In the data rows, the value 128 means zero.
Here is a table of points, one per row:
np.array([137, 118, 122, 123, 159, 112, 139, 154, 128, 143, 140, 129, 128, 122, 127, 118, 153, 093, 147, 184, 134, 136,
          092, 080])
np.array([103, 108, 125, 119, 127, 113, 119, 127, 194, 133, 129, 130, 125, 155, 105, 074, 166, 138, 163, 092, 119, 118,
          151, 103])
np.array([142, 111, 103, 151, 119, 160, 119, 073, 126, 096, 126, 148, 139, 126, 125, 153, 108, 080, 141, 139, 135, 141,
          153, 133])
np.array([114, 138, 157, 132, 125, 142, 112, 107, 117, 130, 125, 156, 148, 097, 155, 123, 149, 084, 138, 129, 148, 163,
          167, 158])
np.array([126, 111, 149, 124, 115, 134, 104, 123, 087, 127, 114, 169, 124, 140, 144, 172, 120, 132, 110, 145, 109, 117,
          088, 097])
np.array([065, 116, 147, 110, 104, 167, 096, 137, 088, 167, 128, 088, 095, 080, 129, 116, 092, 132, 131, 108, 122, 109,
          142, 126])
np.array([112, 164, 093, 134, 164, 138, 134, 137, 130, 130, 138, 116, 100, 098, 114, 098, 119, 149, 156, 147, 105, 150,
          104, 115])
np.array([099, 130, 128, 134, 138, 106, 118, 110, 111, 091, 090, 129, 148, 094, 142, 120, 095, 103, 104, 147, 102, 096,
          077, 158])
np.array([143, 137, 157, 128, 140, 145, 136, 099, 185, 132, 163, 075, 131, 140, 160, 137, 092, 126, 116, 098, 113, 116,
          087, 083])
np.array([109, 116, 158, 099, 165, 109, 133, 103, 174, 128, 163, 151, 100, 147, 142, 132, 101, 100, 116, 126, 120, 164,
          145, 163])
np.array([169, 126, 145, 102, 091, 110, 124, 149, 098, 136, 114, 135, 098, 097, 125, 066, 133, 089, 094, 127, 170, 162,
          095, 156])
np.array([122, 136, 127, 139, 104, 161, 086, 136, 163, 138, 113, 096, 171, 111, 101, 118, 122, 116, 125, 199, 103, 144,
          106, 125])
np.array([134, 129, 136, 123, 153, 121, 159, 154, 146, 110, 114, 108, 114, 092, 123, 118, 111, 142, 121, 139, 115, 097,
          110, 097])
np.array([108, 117, 140, 139, 144, 114, 121, 114, 089, 151, 077, 149, 155, 168, 105, 072, 126, 103, 151, 144, 112, 123,
          153, 088])
np.array([159, 125, 132, 118, 149, 127, 115, 124, 119, 149, 096, 116, 122, 125, 161, 160, 101, 112, 126, 094, 133, 135,
          105, 101])
np.array([142, 081, 119, 132, 111, 104, 130, 089, 102, 155, 148, 131, 086, 161, 170, 105, 156, 129, 145, 134, 126, 105,
          054, 150])
np.array([111, 137, 138, 100, 136, 142, 124, 075, 139, 109, 122, 130, 134, 120, 098, 162, 118, 156, 169, 129, 114, 165,
          067, 107])
np.array([141, 145, 129, 081, 135, 131, 126, 115, 139, 115, 171, 100, 080, 084, 135, 106, 150, 139, 120, 155, 184, 150,
          150, 135])
np.array([147, 118, 095, 132, 140, 142, 134, 135, 112, 151, 173, 092, 160, 124, 185, 117, 122, 112, 116, 126, 110, 144,
          159, 159])
np.array([152, 159, 174, 108, 122, 150, 128, 112, 097, 123, 130, 140, 165, 144, 115, 141, 161, 127, 105, 129, 113, 144,
          118, 154])
np.array([132, 109, 110, 149, 092, 101, 164, 127, 125, 152, 137, 113, 169, 120, 128, 085, 093, 158, 146, 134, 145, 115,
          111, 133])
np.array([140, 132, 111, 138, 139, 164, 082, 146, 126, 130, 128, 138, 117, 121, 143, 102, 092, 140, 119, 084, 079, 145,
          120, 102])
np.array([136, 109, 145, 193, 159, 139, 142, 085, 107, 118, 138, 138, 121, 115, 132, 129, 146, 104, 114, 119, 120, 136,
          156, 099])
np.array([138, 130, 105, 120, 129, 117, 100, 118, 133, 111, 100, 145, 106, 110, 135, 150, 112, 129, 109, 136, 164, 120,
          127, 050])
np.array([115, 095, 087, 131, 194, 126, 145, 180, 149, 158, 095, 132, 089, 114, 103, 177, 130, 108, 118, 118, 134, 159,
          098, 168])
np.array([145, 178, 138, 135, 140, 128, 099, 170, 111, 114, 167, 136, 095, 134, 137, 125, 153, 132, 138, 134, 108, 104,
          123, 156])
np.array([168, 171, 124, 119, 178, 142, 096, 137, 094, 122, 114, 101, 113, 179, 172, 140, 124, 127, 178, 146, 160, 141,
          118, 118])
np.array([118, 167, 124, 142, 099, 132, 135, 132, 155, 193, 125, 153, 159, 125, 127, 138, 131, 114, 161, 082, 154, 123,
          100, 148])
np.array([107, 090, 131, 141, 124, 111, 129, 170, 131, 115, 144, 123, 123, 148, 104, 164, 133, 104, 112, 118, 121, 140,
          149, 134])
np.array([088, 119, 095, 145, 131, 122, 145, 133, 115, 095, 132, 075, 117, 162, 084, 127, 163, 159, 132, 079, 117, 137,
          109, 159])
np.array([082, 119, 140, 086, 136, 127, 171, 130, 109, 106, 143, 113, 112, 174, 140, 125, 153, 086, 117, 122, 142, 172,
          131, 108])
np.array([102, 093, 135, 082, 129, 150, 137, 165, 148, 105, 114, 153, 135, 123, 160, 127, 158, 199, 126, 083, 159, 090,
          109, 099])
np.array([101, 140, 093, 093, 099, 163, 209, 136, 130, 109, 108, 155, 122, 119, 171, 101, 123, 099, 135, 121, 111, 116,
          150, 135])
np.array([181, 096, 123, 120, 079, 110, 128, 136, 128, 141, 081, 136, 094, 132, 132, 157, 119, 176, 125, 154, 090, 166,
          160, 152])
np.array([111, 155, 127, 149, 104, 100, 149, 086, 090, 144, 126, 104, 073, 189, 098, 124, 099, 104, 112, 118, 143, 137,
          133, 131])
np.array([147, 131, 135, 112, 145, 117, 147, 118, 145, 135, 137, 141, 147, 139, 125, 113, 127, 154, 112, 116, 119, 112,
          147, 167])
np.array([131, 116, 129, 125, 104, 140, 141, 104, 166, 132, 131, 128, 123, 129, 160, 161, 092, 120, 084, 156, 191, 119,
          145, 150])
np.array([129, 147, 143, 114, 113, 111, 158, 061, 151, 097, 123, 137, 158, 124, 154, 103, 127, 167, 091, 114, 118, 137,
          165, 123])
np.array([158, 115, 132, 112, 146, 145, 130, 138, 111, 128, 166, 135, 138, 131, 110, 130, 106, 105, 110, 132, 097, 070,
          113, 127])
np.array([118, 099, 127, 199, 136, 154, 131, 143, 123, 071, 157, 155, 098, 131, 095, 122, 093, 124, 152, 109, 139, 100,
          119, 155])
np.array([110, 168, 124, 156, 127, 120, 118, 125, 136, 145, 143, 145, 131, 122, 132, 144, 155, 147, 100, 110, 112, 146,
          094, 109])
np.array([126, 154, 088, 120, 138, 122, 062, 139, 156, 151, 131, 146, 110, 118, 101, 152, 117, 129, 115, 131, 138, 083,
          165, 093])
np.array([152, 129, 112, 125, 142, 140, 135, 141, 144, 151, 087, 084, 159, 119, 111, 105, 176, 105, 076, 140, 147, 095,
          138, 119])
np.array([105, 132, 116, 108, 126, 085, 069, 116, 154, 089, 110, 124, 126, 143, 134, 100, 148, 107, 121, 112, 147, 122,
          128, 179])
np.array([151, 140, 165, 135, 127, 128, 132, 092, 120, 188, 102, 154, 102, 105, 103, 104, 143, 152, 150, 128, 128, 102,
          129, 125])
np.array([142, 125, 116, 162, 106, 152, 105, 185, 137, 095, 120, 129, 165, 156, 106, 108, 139, 152, 132, 101, 153, 160,
          152, 084])
np.array([175, 126, 145, 126, 114, 101, 157, 121, 143, 147, 133, 137, 118, 126, 128, 119, 140, 119, 146, 096, 121, 144,
          166, 132])
np.array([105, 162, 123, 130, 134, 103, 155, 143, 099, 117, 148, 142, 147, 109, 131, 141, 107, 158, 126, 151, 118, 139,
          104, 095])
np.array([102, 100, 156, 124, 117, 129, 127, 119, 107, 145, 188, 119, 163, 098, 118, 176, 155, 122, 133, 123, 133, 116,
          136, 122])
np.array([128, 096, 154, 109, 140, 080, 119, 160, 118, 130, 108, 127, 174, 101, 130, 166, 088, 124, 175, 115, 152, 131,
          157, 124])
np.array([113, 085, 141, 175, 105, 144, 112, 156, 150, 124, 121, 137, 103, 107, 161, 118, 173, 140, 142, 158, 109, 138,
          166, 088])
np.array([151, 080, 119, 114, 163, 149, 113, 112, 129, 131, 115, 127, 150, 128, 122, 108, 128, 189, 134, 150, 111, 117,
          129, 164])
np.array([101, 158, 167, 157, 119, 086, 130, 139, 162, 139, 095, 105, 108, 122, 145, 155, 137, 136, 123, 139, 103, 118,
          162, 176])
np.array([104, 166, 054, 111, 124, 138, 148, 140, 124, 107, 132, 154, 117, 147, 117, 172, 159, 130, 128, 136, 112, 079,
          147, 140])
np.array([124, 142, 115, 120, 154, 130, 131, 127, 084, 158, 131, 133, 152, 153, 143, 122, 097, 193, 107, 141, 152, 149,
          146, 134])
np.array([159, 146, 134, 175, 119, 136, 151, 126, 132, 103, 075, 118, 143, 121, 122, 150, 149, 120, 182, 114, 145, 115,
          134, 160])
np.array([156, 122, 120, 079, 095, 092, 123, 117, 114, 133, 162, 105, 140, 128, 098, 115, 132, 088, 136, 127, 100, 130,
          133, 136])
np.array([136, 106, 114, 144, 108, 144, 120, 148, 126, 111, 137, 106, 146, 158, 109, 181, 144, 112, 122, 134, 114, 127,
          135, 115])
np.array([110, 162, 140, 140, 096, 128, 100, 144, 151, 122, 145, 143, 139, 159, 115, 125, 090, 135, 097, 159, 148, 130,
          079, 155])
np.array([141, 141, 150, 125, 140, 156, 161, 155, 151, 126, 138, 133, 135, 168, 107, 118, 113, 134, 144, 169, 139, 110,
          159, 131])
np.array([135, 136, 128, 143, 098, 117, 143, 117, 079, 104, 148, 141, 148, 076, 104, 122, 152, 143, 130, 107, 130, 139,
          141, 126])
There is one direction along which these points spread out most. How far along it is each point below, from 0 to 99? 50 is the average, and the first point above lies past it. One standard deviation of the points above along it is 16.
np.array([110, 168, 124, 156, 127, 120, 118, 125, 136, 145, 143, 145, 131, 122, 132, 144, 155, 147, 100, 110, 112, 146,
          094, 109]) 62
np.array([151, 080, 119, 114, 163, 149, 113, 112, 129, 131, 115, 127, 150, 128, 122, 108, 128, 189, 134, 150, 111, 117,
          129, 164]) 55
np.array([134, 129, 136, 123, 153, 121, 159, 154, 146, 110, 114, 108, 114, 092, 123, 118, 111, 142, 121, 139, 115, 097,
          110, 097]) 70
np.array([175, 126, 145, 126, 114, 101, 157, 121, 143, 147, 133, 137, 118, 126, 128, 119, 140, 119, 146, 096, 121, 144,
          166, 132]) 25
np.array([142, 111, 103, 151, 119, 160, 119, 073, 126, 096, 126, 148, 139, 126, 125, 153, 108, 080, 141, 139, 135, 141,
          153, 133]) 40
np.array([140, 132, 111, 138, 139, 164, 082, 146, 126, 130, 128, 138, 117, 121, 143, 102, 092, 140, 119, 084, 079, 145,
          120, 102]) 74
np.array([131, 116, 129, 125, 104, 140, 141, 104, 166, 132, 131, 128, 123, 129, 160, 161, 092, 120, 084, 156, 191, 119,
          145, 150]) 31
np.array([169, 126, 145, 102, 091, 110, 124, 149, 098, 136, 114, 135, 098, 097, 125, 066, 133, 089, 094, 127, 170, 162,
          095, 156]) 19
np.array([147, 118, 095, 132, 140, 142, 134, 135, 112, 151, 173, 092, 160, 124, 185, 117, 122, 112, 116, 126, 110, 144,
          159, 159]) 32
np.array([088, 119, 095, 145, 131, 122, 145, 133, 115, 095, 132, 075, 117, 162, 084, 127, 163, 159, 132, 079, 117, 137,
          109, 159]) 55
np.array([168, 171, 124, 119, 178, 142, 096, 137, 094, 122, 114, 101, 113, 179, 172, 140, 124, 127, 178, 146, 160, 141,
          118, 118]) 60
